Here are some numbered points:
(0.8 -0.1 0.2 -1.5 0.4 -0.5 -0.2 1.4 0.2 -0.9 -1.0 0.0 0.8 -0.1
 -0.2 0.2 0.8 -0.1 1.1) 0
(0.4 -1.3 1.3 -1.7 1.1 -0.5 0.5 3.2 0.5 -1.4 0.3 -1.6 -1.0 1.0
 -1.6 1.1 -0.3 -0.5 0.9) 1
(-0.4 -0.9 0.9 -0.8 1.0 -0.3 0.6 1.9 0.0 -1.5 0.6 -0.6 -0.3 0.8
 -1.2 1.0 -0.7 0.1 0.3) 2
(1.9 -0.1 1.5 -0.1 -0.8 -0.7 0.1 0.3 -1.8 1.2 0.7 -1.2 -1.0 0.3
 0.0 2.0 0.4 0.3 1.8) 3
(-1.3 1.3 -0.5 1.8 -0.8 1.3 0.3 -1.9 -0.6 0.3 -1.5 1.6 -0.4 0.3
 -0.1 -0.3 -1.2 1.0 0.5) 4
(-0.8 -0.3 0.5 -1.0 -1.0 -0.8 -0.9 0.8 -1.5 -0.6 0.7 -2.5 0.3 -2.4
 0.5 2.1 1.0 -2.0 0.5) 5
(0.1 -1.4 1.4 -1.9 1.5 -0.6 0.6 3.5 0.8 -1.8 0.4 -1.5 -0.8 1.0
 -1.8 0.7 -0.4 -0.2 0.9) 6
(-0.3 1.5 2.4 -0.8 0.2 -0.6 0.9 3.1 0.2 -0.9 -3.2 0.2 -0.5 0.8
 -2.3 -0.8 0.1 1.9 2.0) 7
(-1.6 -0.2 -0.1 2.1 -0.1 0.8 0.2 -1.7 -1.0 -0.9 0.9 0.4 2.2 -0.4
 0.2 1.6 -3.0 0.4 -1.1) 8
(-0.3 1.1 -0.3 -1.4 -0.9 -0.9 0.0 1.1 4.5 -0.2 1.3 -0.1 -1.2 -0.8
 -1.5 -1.4 1.8 -0.7 0.8) 9
(0.3 -0.4 -0.6 -0.7 -0.9 0.1 -0.5 -0.3 -0.6 1.3 0.9 -0.5 -0.5 -0.7
 0.1 0.3 1.0 -1.3 -1.0) 10
(-1.0 -0.7 -0.2 -0.7 0.1 0.5 -0.1 1.5 0.7 -0.3 1.8 -1.3 0.0 -0.5
 -0.6 1.1 -0.4 -1.8 -1.1) 11
(-0.3 2.3 2.2 -1.9 0.0 -1.2 0.9 3.7 3.2 2.1 -4.5 1.5 -0.7 1.2
 -2.1 -2.9 1.2 2.5 4.1) 12
(-1.1 -0.6 -0.1 -0.8 0.2 0.5 -0.1 1.7 1.2 -0.2 1.7 -1.2 -0.8 -0.1
 -0.7 0.9 -0.2 -1.4 -0.4) 13
(-0.6 1.2 -0.5 0.2 -0.7 0.2 -0.3 -1.4 1.3 2.1 -1.6 1.1 0.2 -0.7
 0.9 -1.6 0.9 0.8 0.3) 14
(-1.1 0.7 -0.4 0.9 0.1 1.2 0.0 -0.4 1.7 -0.9 1.5 0.6 1.2 0.0
 0.4 -0.4 -0.9 0.1 -0.2) 15
(2.6 -1.5 -0.8 1.1 2.0 -0.3 -0.3 -1.8 0.3 0.9 -0.3 0.4 1.9 0.3
 2.0 1.0 -0.5 0.5 -2.5) 16
New points follow, each followed by the number of its nearest point above.
(-0.6 -0.4 -0.2 -1.1 -0.5 -0.9 -0.7 0.5 -0.8 -1.0 0.7 -1.5 0.5 -1.9
 0.4 1.2 1.0 -1.4 0.1) 5
(1.8 -1.2 -0.8 -1.4 1.7 -1.6 0.2 1.1 0.8 -0.5 0.4 0.5 0.2 -0.2
 -0.2 -1.0 0.3 1.5 -0.1) 0
(0.6 -0.8 -0.5 0.4 0.5 -0.6 0.4 -0.9 -1.3 -0.7 -0.3 0.3 0.5 -0.2
 0.4 0.1 -0.4 0.5 0.7) 0
(0.3 -0.7 1.7 0.6 1.4 0.1 2.0 1.6 -0.2 -3.0 -0.5 0.6 -1.1 2.4
 -1.7 1.8 -2.9 2.4 1.3) 2
(0.2 -0.6 0.2 0.8 -1.3 0.0 -0.3 -1.3 -1.5 0.4 1.0 -1.4 0.3 -1.2
 0.9 0.2 -0.4 -1.5 -1.0) 10
(-0.1 1.6 2.0 -1.8 0.2 -1.2 0.7 3.6 0.4 -1.1 -3.9 0.3 -0.5 0.6
 -2.1 -1.7 0.9 1.8 3.0) 7
(-0.2 -0.2 0.1 0.7 -0.7 0.3 -0.1 -0.9 0.6 0.6 1.3 -0.6 -0.4 0.1
 0.1 0.6 0.3 -1.1 -0.7) 10
(-0.2 -0.5 0.4 -1.0 -0.4 -0.7 -0.9 1.0 -0.8 -0.5 0.4 -2.2 0.1 -1.9
 0.5 2.0 0.8 -1.7 0.3) 5
(0.4 1.4 -0.3 -0.4 -0.4 -0.2 0.1 -0.5 -0.9 1.1 -0.3 1.2 0.2 0.2
 0.1 -2.7 1.5 0.5 0.9) 14
(0.6 -1.2 1.0 0.4 0.8 -0.1 0.8 0.4 -2.0 -1.3 0.0 0.2 -0.6 1.5
 -0.5 2.0 -1.5 1.0 0.5) 2
(-1.3 1.1 -0.5 1.8 -0.7 1.3 0.0 -1.8 -0.1 0.5 -0.7 1.2 -0.1 0.0
 0.3 0.0 -1.1 0.4 -0.3) 4
(-0.3 -0.2 -0.5 0.2 0.1 -0.3 -0.3 -0.7 -0.2 0.2 0.1 -0.4 1.0 -0.6
 -0.1 1.4 0.1 -0.8 -0.5) 10
(1.1 -0.3 0.1 1.3 0.5 0.1 0.0 -0.9 -0.9 0.6 -0.9 0.6 1.2 0.7
 0.1 1.0 -0.9 1.1 0.6) 4
(-0.4 0.7 -0.4 0.4 -1.0 0.1 -0.3 -1.5 0.4 1.5 -0.8 0.4 0.2 -0.9
 0.9 -1.2 0.6 0.1 0.0) 14
(0.5 -0.8 -1.2 -0.2 0.7 -0.2 -0.5 -0.5 -1.0 0.4 1.3 -0.3 0.7 -0.4
 1.1 0.1 0.1 -0.2 -1.3) 10
(-0.8 0.3 -0.6 0.7 0.2 0.8 0.0 -0.6 1.0 -0.8 1.6 0.7 1.1 0.0
 0.3 0.0 -0.6 0.3 -0.4) 15
(0.5 0.3 -1.0 -0.2 0.0 -0.3 -0.3 -0.8 -1.2 0.1 -0.4 0.7 1.8 -0.6
 0.6 0.4 0.4 0.8 1.2) 0
(-0.6 -0.3 -0.2 -1.0 -0.7 -0.6 -0.7 0.4 -1.1 -0.3 0.6 -1.6 0.3 -2.0
 0.5 1.0 0.9 -1.5 0.3) 5
(0.4 0.0 0.6 -0.9 0.4 -0.6 0.2 1.2 -0.2 -0.1 -1.6 0.4 -0.8 0.6
 -0.1 -0.8 0.4 0.7 0.6) 0
(1.1 -0.2 -0.6 -0.9 0.2 -0.2 -0.7 -0.3 -0.7 -0.5 -0.4 0.3 1.2 -0.3
 1.0 0.1 1.0 -0.4 0.2) 0
(0.3 0.4 -0.5 -0.7 -0.5 -0.4 -0.4 0.0 -0.7 0.3 0.7 -0.1 -0.5 -0.8
 -0.2 -0.4 1.7 -0.6 -1.1) 10
